One vector is turned by the same rotation once a tick. Each row is the vector after some number of ticks, and that number follows the row.
The counts run from 0 to 559.
-24	20	-2	-5	3	-5	-4	19	28	13	-20	15	26	8	5	-27	17	-2	6	-15	20	-27	-17	-34	-2	16	15	20	-4	-23	7	-38	-50	-19	18	-18	13	-26	36	-9	-1	-29	-21	-10	-19	1	-1	50	-12	-3	-17	-2	8	11	-9 | 355
-10	19	-4	3	6	-8	8	9	45	4	-13	19	30	5	0	-18	34	3	-2	4	-4	-37	-18	1	-1	16	14	34	-3	1	3	2	-46	-19	32	-20	-10	-19	28	-7	-1	-12	-45	-2	-9	18	-3	56	-12	-5	1	13	23	15	-12 | 149
-15	26	2	-21	-5	-16	-10	10	31	2	-31	23	31	-7	4	-24	17	-2	10	-8	10	-33	-20	-32	-16	21	10	27	-4	-23	14	-24	-47	-17	26	-9	25	-20	36	-8	-1	-20	-25	-13	-4	3	12	31	-14	-3	-12	2	-10	16	-21 | 333
-10	22	-20	-3	4	-22	-10	14	32	3	-19	23	29	-5	-1	-4	30	-12	0	-8	12	-42	-28	-13	-9	18	16	22	-7	-8	10	-4	-46	-36	36	-18	5	-17	32	3	-7	-15	-36	-3	-2	10	-3	43	-22	-6	-3	12	-2	12	-14 | 139
-8	27	-2	-8	0	-6	-21	13	33	17	-21	16	19	8	2	-34	13	3	4	-19	27	-34	-10	-33	-13	28	9	8	-2	-33	13	-27	-48	-20	21	-13	-2	-37	41	-5	-3	-17	-23	-2	-12	2	17	26	-7	16	-10	-2	3	14	-28 | 8
-18	9	21	20	4	-17	-9	-3	38	-6	5	27	33	-3	-11	-22	19	11	10	-5	-16	-25	-18	-12	-23	39	6	24	-27	-2	14	-8	-54	-36	37	-7	5	-22	28	3	-5	2	-35	-2	-5	8	17	24	-9	-8	-5	14	11	4	-24 | 120
-9	16	11	4	-22	-11	3	-1	45	-20	-18	16	39	8	9	-13	24	32	8	9	-1	-20	-12	1	-2	27	5	40	-16	-7	6	-3	-51	-6	22	-3	4	-28	25	-7	-12	5	-46	-20	-5	13	3	46	-1	-8	5	1	7	5	-19 | 501
-6	27	-10	2	-4	-13	20	11	41	-12	-20	18	36	18	17	-16	16	15	-2	-14	9	-24	-14	-3	-1	22	14	33	4	-15	12	-14	-43	-14	17	-6	-5	-23	27	1	-9	-18	-42	-23	-3	7	-11	65	-6	12	5	7	22	2	-3 | 364
-18	11	8	30	-6	-17	-8	3	47	-11	2	13	23	11	-3	2	12	17	5	-3	-2	-20	-6	2	-13	30	17	23	-22	0	12	11	-50	-36	25	-13	-11	-29	24	7	-11	16	-38	-8	-17	17	-5	41	-6	-12	9	16	19	-4	-28 | 275
-6	22	-19	11	1	-22	-10	18	54	6	-23	10	19	5	-6	-10	12	-7	5	-5	7	-30	-10	-9	-17	23	18	25	-15	-11	11	25	-40	-29	30	-16	-9	-33	26	-7	7	9	-17	-1	-27	20	-5	40	-17	3	21	17	21	12	-14 | 447
-19	19	-24	24	-1	-6	14	11	41	-4	-12	7	28	29	16	-18	14	19	-6	-15	13	-24	-9	-4	7	31	16	26	-2	-11	5	-3	-42	-27	9	-16	-15	-33	25	5	-17	-8	-26	-14	-16	11	-9	54	4	19	6	1	33	0	-7 | 386
-41	10	15	27	-13	-6	-15	10	47	-2	-1	7	18	6	10	-12	-5	25	15	-13	7	-11	-3	-31	-11	33	19	19	-26	-18	10	-13	-52	-28	9	-5	14	-46	29	-1	-8	0	-7	-7	-32	8	9	34	3	-12	-2	-2	9	-6	-25 | 75
-28	15	13	9	-1	-12	8	2	36	-2	-10	24	40	1	11	-33	0	17	9	-17	0	-20	-16	-29	-13	42	4	25	-14	-21	22	-35	-47	-13	21	7	25	-24	25	3	-9	-25	-16	-15	-4	-1	15	33	0	4	-10	2	8	11	-12 | 538
-9	13	-9	7	11	-15	5	3	42	-2	-11	21	31	7	-4	-16	34	-1	-1	0	-6	-34	-23	-2	-4	20	10	26	-10	1	6	3	-46	-36	39	-19	-10	-15	26	-2	0	-3	-48	-3	-7	15	2	49	-17	-2	-1	15	21	9	-16 | 138
-24	16	28	-7	-14	-16	-15	9	44	5	-15	17	13	-11	-2	-3	7	7	12	-4	8	-23	-4	-31	-13	18	18	22	-22	-17	10	-13	-52	-11	25	-15	10	-39	39	-12	-4	-8	-25	-13	-25	13	6	33	-13	-36	-3	11	-5	5	-31 | 477
-9	27	-27	9	-7	-11	8	12	49	-1	-37	10	31	18	17	-29	7	16	5	-11	12	-26	-9	-6	-6	33	11	33	0	-24	12	6	-37	-7	13	-4	-5	-34	29	-3	-7	-4	-19	-11	-17	9	0	43	-2	29	17	2	22	14	-9 | 210
-23	16	26	2	-8	-14	-19	13	44	12	-8	12	7	-4	-10	-8	9	2	16	-10	6	-25	-5	-31	-16	20	18	18	-24	-15	8	-14	-51	-22	23	-16	5	-41	38	-10	5	-4	-23	-6	-32	13	8	32	-13	-26	-3	15	0	5	-29 | 466
-29	17	14	29	4	-6	-12	2	47	9	5	13	21	8	2	-26	-6	21	8	-17	6	-18	-2	-25	-18	48	9	12	-17	-21	19	-7	-50	-28	15	-8	-5	-44	30	1	-11	-3	-8	-2	-22	2	13	14	9	14	5	11	18	1	-32 | 417
-17	16	25	11	-11	-10	-19	-9	39	-8	-2	23	30	-7	-4	-18	19	20	13	1	-5	-26	-15	-14	-17	36	4	20	-26	-10	12	-12	-56	-25	30	-6	11	-30	32	-3	-16	5	-38	-7	-5	13	21	18	-9	-11	-4	2	-3	4	-38 | 307
-25	7	12	18	-3	0	15	-5	42	-8	-6	18	37	11	5	-38	20	26	7	0	-12	-16	-21	-16	-5	37	4	39	-17	-13	8	-20	-48	-9	23	-3	7	-25	28	-6	-3	-9	-28	-6	-8	7	18	36	5	7	-7	-5	23	8	-15 | 528
-19	18	-18	10	-10	-11	-8	3	47	-3	-24	10	29	7	-1	-6	31	10	5	12	-2	-34	-19	0	-7	23	13	34	-14	-1	1	23	-49	-25	28	-19	-1	-26	29	-5	-12	14	-33	-2	-15	22	-1	35	-6	-4	12	6	8	10	-27 | 298
-20	26	-7	0	-3	-2	-17	12	33	5	-19	12	25	14	15	-30	2	22	5	-21	28	-26	-7	-30	-6	31	12	13	-5	-34	15	-31	-46	-16	10	-4	8	-39	38	1	-16	-16	-15	-10	-11	-3	14	31	2	17	-5	-10	2	5	-24 | 201
-17	34	-31	9	-2	-25	-19	18	44	6	-27	15	25	1	8	-9	-3	-2	8	-22	20	-32	-11	-21	-22	36	14	14	-6	-25	22	10	-42	-36	18	-8	10	-34	31	6	-9	-3	-5	-7	-18	6	0	24	-13	12	17	10	3	9	-20 | 426
-38	7	17	33	-12	-7	-7	3	48	-5	0	9	21	7	5	-14	-7	27	18	-6	-3	-8	-1	-21	-12	39	14	24	-27	-12	9	-8	-52	-23	12	-4	12	-43	25	1	-8	4	-11	-5	-29	8	10	31	4	-11	4	2	15	-5	-27 | 81
-14	24	-22	22	-18	-20	-1	14	49	-22	-17	3	33	16	14	4	0	23	8	-12	6	-17	-8	2	-7	27	20	30	-19	-10	13	11	-44	-26	12	-4	4	-34	25	5	-13	12	-23	-18	-19	10	-12	53	-9	3	21	7	17	-5	-10 | 72
-18	26	-18	-12	-3	-6	6	12	41	13	-32	14	22	11	10	-12	27	-2	-3	1	16	-39	-14	-12	3	13	18	31	7	-10	1	-6	-48	-15	22	-22	-2	-23	35	-7	-8	-20	-32	-9	-11	14	-7	54	-12	-7	-2	6	7	14	-19 | 161
-8	19	12	1	-6	-11	18	-3	44	1	-10	26	31	7	4	-18	28	10	-3	6	-4	-34	-15	4	-8	22	13	34	-3	-3	10	0	-44	-9	28	-14	-15	-18	31	-4	-6	-15	-48	-13	-4	14	-2	54	-8	-11	2	21	22	11	-17 | 154
-3	22	-30	20	-1	-20	-5	17	45	-11	-15	8	30	19	7	-20	2	10	4	-23	14	-16	-13	-9	-13	33	12	19	-13	-21	18	3	-40	-33	19	-5	-10	-33	27	3	-1	6	-24	-10	-15	6	-5	48	-16	28	15	6	32	3	-4 | 232
-21	22	-17	-7	1	-5	11	18	34	13	-27	11	25	8	11	-23	16	-2	0	-16	19	-30	-16	-30	0	15	20	25	4	-22	6	-26	-48	-14	15	-15	10	-26	34	-6	0	-29	-17	-12	-20	7	-6	56	-9	-2	-6	-1	9	13	-6 | 360
-26	13	23	4	-14	-3	-19	0	32	-12	-7	14	31	4	7	-20	17	27	13	0	10	-20	-12	-22	-7	27	7	21	-20	-15	4	-32	-54	-15	21	-6	18	-31	34	-7	-11	-5	-34	-12	-12	5	19	32	-2	-11	-15	-11	-1	-2	-30 | 505
-26	18	18	24	0	-13	-11	4	52	16	2	16	19	-2	-2	-25	-7	8	10	-11	1	-21	1	-26	-27	45	9	17	-19	-22	22	1	-50	-20	18	-7	-1	-45	32	-2	0	-5	-5	-3	-25	7	11	15	1	2	10	19	16	6	-32 | 428
